One vector is turned by the same rotation once a tick. Each row is the vector after some number of ticks, and that number follows the row.
The counts run from 0 to 431.
[-27.2  -1.1 -11.9  19.3   1.1  11.8   3.3  24.2   0.3   0.6 -25.0 -21.7
  20.5 -20.0   9.8  26.1 -45.2  12.1   5.0  11.9 -30.9 -20.1   5.5  23.1
  16.8   7.8 -22.6  -7.1  -0.4  21.0  32.5 -20.0 -23.5] -> 259
[-15.0  12.6 -14.8 -11.5  12.0  43.5  -5.3  28.1  -3.4  14.2  16.2 -21.1
   9.8  30.0   0.3  -2.9  -9.5  24.5  18.3  13.8   2.4  27.2  24.4  11.0
  36.2   6.5 -22.4  38.8   0.5  -2.5  26.7 -13.8  -5.2] -> 239
[-32.6  -1.2  27.7   2.7  26.1   5.2  -2.2  -4.7 -17.3   1.1  -3.7  -9.1
  29.4 -19.5  26.0  23.3  47.8  29.0  13.5  -3.6 -21.8  16.1  -0.1  -2.9
 -23.2   8.2  17.8  10.5  12.7  -6.9 -13.0  20.3 -18.2] -> 391
[ -8.2   5.0  40.4 -16.4  -1.7   2.0 -24.0 -21.0  25.5  27.3  39.8  11.8
  29.6  22.2   1.0   3.1  15.5  23.7  -6.5  13.0  -3.8  29.4 -20.9  11.6
 -31.1 -12.7   9.9   2.1  30.2  28.5 -14.4  24.0   2.9] -> 328
[ -3.5 -40.0   4.4 -18.7   9.5  -9.5  26.6  13.8  -5.7  -6.9  24.5 -13.2
  43.7  17.8  14.1 -12.9 -17.9 -11.0  -0.2 -11.1  18.1  14.8 -18.7   3.2
   4.5  -4.7  -1.0 -20.4  51.4  15.3 -13.4  17.4 -27.5] -> 107
[  1.1  -2.1  24.9 -15.4  12.2  15.2  -5.4 -22.7   9.8  12.1  23.9   3.9
 -20.1  -6.3  18.5   2.7  21.9  -7.9  33.5 -15.7   1.1  55.3  12.3   8.6
   6.1  14.7  31.0  32.0  27.6  -3.1 -19.1  34.6  -1.6] -> 191
[-36.8   3.3  -0.3  17.5   0.5   6.6  -0.2  38.9  -0.3   2.7 -18.3 -23.8
  28.1 -18.4   9.0  26.2 -27.3  23.2   6.8  17.6 -29.6 -25.8  -3.2  24.0
   5.2   5.4 -22.9  -7.3  -4.0  17.3   8.9 -15.4 -29.1] -> 258
[  8.2  26.9  21.3  -4.3   2.2  -3.9  -8.7 -50.9  21.3  -3.7 -26.8 -14.7
 -11.7 -20.5  33.0  33.2  10.7   8.6   7.9  -7.5 -54.4  -0.9   7.5  14.5
 -24.4  24.3   9.4  -4.3  12.9   5.6 -15.2  -2.1  -9.1] -> 173
[ -0.2   6.3  -2.8   2.5  21.5  30.7  13.2 -27.9 -29.1  -7.0  18.4 -22.7
  36.1   8.5  18.4   0.6 -20.0   7.6 -12.7  28.6 -13.3  -1.3  14.7  -2.8
   3.6  14.8 -15.7 -15.4  22.9   6.1  59.7 -17.2  14.5] -> 337
[-36.7 -13.3   0.5  22.5  -8.2  -4.4  -2.5  52.1  -9.6  13.0 -11.0   1.7
  38.7 -17.2  32.1   9.3 -18.0   3.3  -0.2   0.8 -18.8  -1.4  12.2   8.6
  28.6  -7.7  -1.9  15.8  29.9  12.7  -5.8   9.1 -45.3] -> 8
[ 25.5  25.9  -4.6 -15.5  -9.8  -3.1 -12.1  10.3   0.2   2.9  -9.1  -8.0
   1.9  21.4   3.3   6.0 -16.7  -1.6  -2.1   8.2 -28.6   6.0  49.3  20.0
  52.8  11.5  -3.1  36.5  32.8   7.1  -9.6  -2.7 -12.6] -> 225
[ -4.6  44.3  28.4   1.1  -1.3  21.4 -42.2 -15.4  17.7  23.1  32.0   7.4
 -11.0  -5.8  -7.5  23.5  -6.1  22.7   6.9  22.6 -27.9  11.8  16.2  26.1
   8.2   7.1   7.9  24.6   2.6   8.4   2.3   6.6  13.9] -> 251
[-11.0 -12.9   1.5   2.9   8.4  22.0 -15.1  54.0 -20.4  -4.8  40.8 -12.9
  32.1  16.9  15.7 -10.6 -25.1  -6.3  15.4  17.8  11.9  29.1  17.4   4.4
  33.1  12.1   3.5  14.1  17.2  -7.2  13.9   1.7 -28.4] -> 241
[ 11.5   4.7  12.6  -9.6  15.0 -11.0   0.2 -48.6 -18.2  14.7  25.0  -7.9
  11.1  13.5  21.6  -1.0  -8.9   2.8 -17.8  -2.7  -4.0   2.3   5.4 -10.7
  22.1  -7.8  -2.2  17.3  67.9   7.0   6.6  22.5  23.2] -> 128
[ 11.8 -34.7  -8.1 -22.7   8.9 -20.7  33.7  -0.7   5.1 -19.2 -18.8 -26.9
  24.7  15.8  29.3 -10.6 -12.6 -17.5   7.1 -25.8  -4.8   9.8  -4.8   1.2
   5.1   3.7  -4.9 -16.4  47.3  10.7 -23.2   7.8 -36.4] -> 146
[-29.5 -40.5 -15.2  -2.6   9.5  14.5  43.8   0.5  -4.3   0.3 -12.6 -18.4
  34.6   2.5  31.8  -7.8  -6.2  -6.3  -4.0 -18.0  12.8  29.3  -5.1 -12.5
   4.9 -17.5   0.1   2.1  50.5   5.8  11.4  11.8 -25.1] -> 144
[-10.0  11.0  15.6 -10.5   3.4  -6.6   8.1 -35.9   1.8  34.7  19.9   1.2
  18.8  23.7  25.2  -0.4  -2.4   6.3 -24.5  -4.9  -5.3  13.9  -2.9  -8.8
  21.4 -21.0   9.1  25.2  63.1   0.7 -13.4  22.1  16.0] -> 129
[  3.4   0.6   3.5   1.9  20.5  20.2 -21.3  22.4 -27.3 -10.1  33.0  -3.6
  30.4  12.1  39.7  -9.7 -14.9 -13.5  14.5  13.1   4.6  26.4  30.3 -13.6
  27.0  22.9   3.6  19.5  30.3 -10.5  14.3   8.7 -22.5] -> 203
[-30.7   7.4  14.0  -7.2   3.5  16.3 -10.0  17.0  44.3   8.2 -11.8  -3.8
  13.2  -2.0  24.8  14.4  27.6  12.4  19.3  -7.8  -9.7  37.2 -13.0  11.4
 -29.1  -4.1  14.6  10.5   1.5  -1.9 -30.0   4.0 -40.2] -> 194
[ 22.7  26.2  18.1  -2.4  -2.3  -7.3 -20.7 -11.4  29.3 -14.1   4.5 -11.8
 -31.0  -6.0  33.5  28.8 -23.7 -18.2  13.2  -3.1 -33.2  -0.9   9.3  25.0
  -1.2  32.0  16.7 -11.4   9.9  -9.8 -25.9  -6.4 -30.2] -> 210
[-24.8  32.5  23.1   5.0   4.6  28.7  -7.5 -15.4  22.1  33.0  22.7   8.3
 -21.6   6.3  28.8  24.9  14.0 -11.9   4.7   2.2  -5.3  40.7   3.9   8.5
   9.3  -2.6  37.4  32.8  20.2 -30.2  -5.3  11.7  -0.1] -> 426
[  7.9   4.5   1.4  -1.7  -1.7  29.3  -0.9 -34.3  42.8 -16.4 -23.9 -11.5
 -23.5 -23.0  25.1  21.4  -0.3  -8.7  30.8 -11.0 -32.1  32.8   5.9  17.8
 -32.5  23.1  10.1 -13.2  -1.7   3.6   8.2  -5.1 -21.0] -> 408
[ 14.9  26.0  14.0 -16.7 -19.2 -12.4  -1.5 -12.4   8.5  28.2  10.3   0.5
  -1.5  25.0 -29.3   9.0 -21.7   4.5  -9.4  11.8 -25.9   3.8  17.7  41.6
  46.2  -0.7   4.2  19.9  35.8  19.7  -4.3   3.8  21.0] -> 52
[ 13.5 -16.8  -7.7   2.6 -10.2 -10.5  15.3   1.6  -3.0  -0.1  -0.6 -12.0
  -2.7 -18.5   6.2  15.8 -61.5 -18.3  -1.5   0.6 -23.1 -22.8   4.5  37.7
  41.5  16.9 -11.9 -21.8  31.0  32.3  16.8   3.0 -10.0] -> 49
[ -0.4 -13.1  17.5 -17.7   7.8  -6.1   2.6  -6.9  15.7   8.3  14.7  -1.4
  -0.5   5.9  27.6  -4.4  12.0 -15.1  13.0 -33.9   9.5  41.4   9.1   3.0
  11.9   0.8  20.3  24.3  49.8  -3.7 -39.8  36.7 -20.6] -> 403
[  7.8  17.1  16.7 -22.9   1.8 -11.6   7.2 -39.5  -7.0  28.8  25.5  -6.1
   9.6  22.4 -11.6   8.2 -15.8   5.0 -24.7   4.6 -16.1  -3.0   4.6  22.1
  39.9 -13.0  -2.2  16.7  53.1  14.1   1.0  17.3  35.0] -> 90
[-15.4 -10.9  -7.9   1.4  10.5  21.7   4.2  41.5  11.5 -20.1  -5.7 -28.1
  17.2 -10.9   3.6  14.3 -21.7   8.7  30.1   9.0 -15.3   3.9   1.6  37.9
  -4.6  28.4  -8.5 -22.8 -17.3  15.3  14.0 -12.9 -43.3] -> 23
[  1.9  -3.2  25.3   2.3  -3.8  -8.5 -38.1  28.2  -1.5   8.3  57.1   8.9
  15.9   4.5  16.8  -8.3 -28.2  -1.9   8.6   1.8   5.0  14.5   9.9  15.4
  24.8   8.9   2.3  11.3  40.2  20.9 -23.5  28.7 -19.3] -> 31
[-22.9  11.7  25.2 -16.6  10.8  18.6 -13.7 -13.1  26.4  10.7  15.5  -4.4
  22.7  21.9  21.8  -1.8  38.9  22.5   8.9   1.8  -4.6  42.5 -13.8  -3.6
 -34.9  -6.3  14.2  13.8  21.5  -3.0 -19.9   7.8 -15.0] -> 155
[-12.6  -5.9   8.1  11.3  12.7  -9.2 -29.3  10.1  -7.0   6.5  24.5  -4.4
  12.2 -10.1  49.8   0.0 -24.4   1.5  12.4 -14.7   1.7   4.4  13.6 -10.2
  20.3   2.8  -7.0  36.8  46.9   9.9 -23.3  32.8 -23.2] -> 205
[ 30.0   7.0  -5.0 -15.4 -18.3  14.4  -8.6 -54.7  35.6  -0.5 -16.4   9.1
  -2.8  11.0  21.2   2.7  -7.5 -11.8  -5.3   2.2 -21.9  35.2  23.2   4.5
  -6.3   1.6   8.2  -1.7  45.9  12.7  13.8  -3.0   0.7] -> 150
[-43.1 -10.0  28.3   1.7  27.0  18.2  17.2   7.3   5.3  14.1  42.9 -22.9
   3.9  -8.4   0.2  20.6 -13.7   6.6  21.9   0.6   4.4  -1.6 -49.9  31.4
 -14.9   5.1   9.8 -23.1  -4.8   9.2  -2.9   6.0  -4.6] -> 293
[-48.2 -10.8  30.7   7.0   9.0  25.5   3.5   3.7  14.1  28.0  47.3  -5.4
  -0.1  -9.5  -1.2  24.1 -12.7  10.6  14.2   3.2   6.9  20.9 -44.1  25.7
 -19.9  -3.6  20.3 -14.3   3.9   8.9  12.4  18.9   3.9] -> 292
